Look-ups in named tables: a row name and a column name give one cell, copied from the table.

Telonol =
columns: Modo, Navaf, Nuf, Tafani
Masi: [114, 129, 77, 104]
Zup: [89, 156, 131, 52]
Gokub: [151, 174, 142, 149]
Rar: [158, 166, 147, 90]
Gup: [159, 146, 107, 161]
Nedaf: [235, 113, 132, 139]
Dip: [124, 129, 131, 78]
Gof: [112, 155, 143, 66]
Rifek: [142, 95, 142, 210]

Tafani of Rifek is 210
Navaf of Dip is 129
Modo of Rar is 158
Nuf of Zup is 131
Tafani of Masi is 104
Nuf of Gup is 107
Modo of Nedaf is 235
Row with the largest Nuf: Rar

Table Kul
|  | Dof | Lelik | Luf | Mipip | Som | Vos | Gosot |
|---|---|---|---|---|---|---|---|
| Migotef | 0.6 | -0.5 | 0.5 | -0.3 | 0.1 | -0.3 | 0.1 |
| Refufu | -0.5 | 0.5 | -0.5 | 0.0 | -0.5 | -0.2 | -0.2 |
| Luro | 0.3 | -0.4 | 0.3 | -0.5 | 0.0 | -0.3 | 0.2 |
| Maduf | -0.6 | -0.1 | -0.4 | 0.3 | -0.5 | 0.2 | -0.6 |
| Fir | 0.6 | -0.4 | 0.4 | -0.5 | 0.4 | -0.3 | 0.5 |
| Dutedem | -0.5 | -0.1 | -0.1 | 0.0 | -0.6 | 0.0 | -0.5 |

What is the Luf of Refufu in Kul? -0.5
What is the Luf of Migotef in Kul? 0.5
What is the Som of Fir in Kul? 0.4
What is the Lelik of Luro in Kul? -0.4
What is the Mipip of Maduf in Kul? 0.3
What is the Mipip of Dutedem in Kul? 0.0
What is the Dof of Refufu in Kul? -0.5
What is the Gosot of Luro in Kul? 0.2
What is the Vos of Luro in Kul? -0.3
What is the Mipip of Luro in Kul? -0.5
What is the Dof of Dutedem in Kul? -0.5
What is the Dof of Fir in Kul? 0.6
What is the Lelik of Refufu in Kul? 0.5
What is the Gosot of Migotef in Kul? 0.1
What is the Som of Migotef in Kul? 0.1
Row with the largest Som: Fir

Table Mimipob
,Duz,Zamopag,Favol,Rulo
Mevupos,187,117,193,171
Raf,56,176,70,138
Tafuz,221,106,210,157
Rugo,140,128,162,179
Vin,116,142,127,151

What is the Zamopag of Vin in Mimipob?
142
What is the Rulo of Vin in Mimipob?
151
What is the Favol of Tafuz in Mimipob?
210
What is the Rulo of Raf in Mimipob?
138
What is the Rulo of Mevupos in Mimipob?
171
What is the Favol of Raf in Mimipob?
70
What is the Rulo of Tafuz in Mimipob?
157
What is the Duz of Rugo in Mimipob?
140
What is the Duz of Raf in Mimipob?
56
What is the Duz of Mevupos in Mimipob?
187
What is the Zamopag of Raf in Mimipob?
176
What is the Duz of Vin in Mimipob?
116
What is the Favol of Rugo in Mimipob?
162
What is the Rulo of Rugo in Mimipob?
179
What is the Zamopag of Mevupos in Mimipob?
117
What is the Zamopag of Rugo in Mimipob?
128
What is the Duz of Tafuz in Mimipob?
221
What is the Zamopag of Tafuz in Mimipob?
106
What is the Favol of Mevupos in Mimipob?
193

Negif:
,Rugu,Zofa,Zimav,Dat
Dese,110,166,185,103
Zapomol,157,126,135,199
Rekibu,141,121,101,198
Voz,181,169,190,147
Taron,146,212,81,134
Rivor,45,36,199,56

Zapomol, Zimav: 135
Taron, Zimav: 81
Taron, Dat: 134
Rivor, Zimav: 199
Rekibu, Dat: 198
Taron, Zofa: 212
Rekibu, Zofa: 121
Taron, Rugu: 146
Voz, Dat: 147
Zapomol, Rugu: 157
Dese, Zofa: 166
Dese, Rugu: 110
Rivor, Dat: 56
Voz, Zofa: 169
Dese, Dat: 103
Rivor, Rugu: 45
Rekibu, Zimav: 101
Zapomol, Zofa: 126
Dese, Zimav: 185

Rol =
cols = Lasavu, Sivave, Mabaze, Nugala, Liri, Teg, Venutu, Fak
Lazese: [43533, 51577, 49671, 50987, 43693, 49612, 48946, 44991]
Zesum: [43533, 51577, 49671, 50987, 42368, 49612, 48946, 41343]
Doda: [43533, 51577, 49671, 50987, 42664, 49612, 48946, 40973]
Ruravuz: [46746, 31765, 38806, 62033, 43693, 65097, 80036, 52108]
Nad: [43533, 44366, 21777, 50987, 66604, 56021, 50981, 61831]
Dutugot: [40389, 61605, 72056, 50987, 22985, 44032, 43818, 24108]
Vekogul: [43533, 52380, 52394, 50987, 39022, 49612, 48946, 39474]
Melin: [46650, 39087, 6494, 47662, 79451, 63568, 56202, 74058]
Vil: [46249, 50764, 49671, 50987, 43693, 49612, 50672, 45526]
Pitido: [43533, 51577, 41141, 50987, 48172, 49612, 48946, 44991]

Melin, Nugala: 47662
Vil, Nugala: 50987
Lazese, Teg: 49612
Pitido, Venutu: 48946
Doda, Mabaze: 49671
Vekogul, Mabaze: 52394
Vil, Liri: 43693
Doda, Teg: 49612

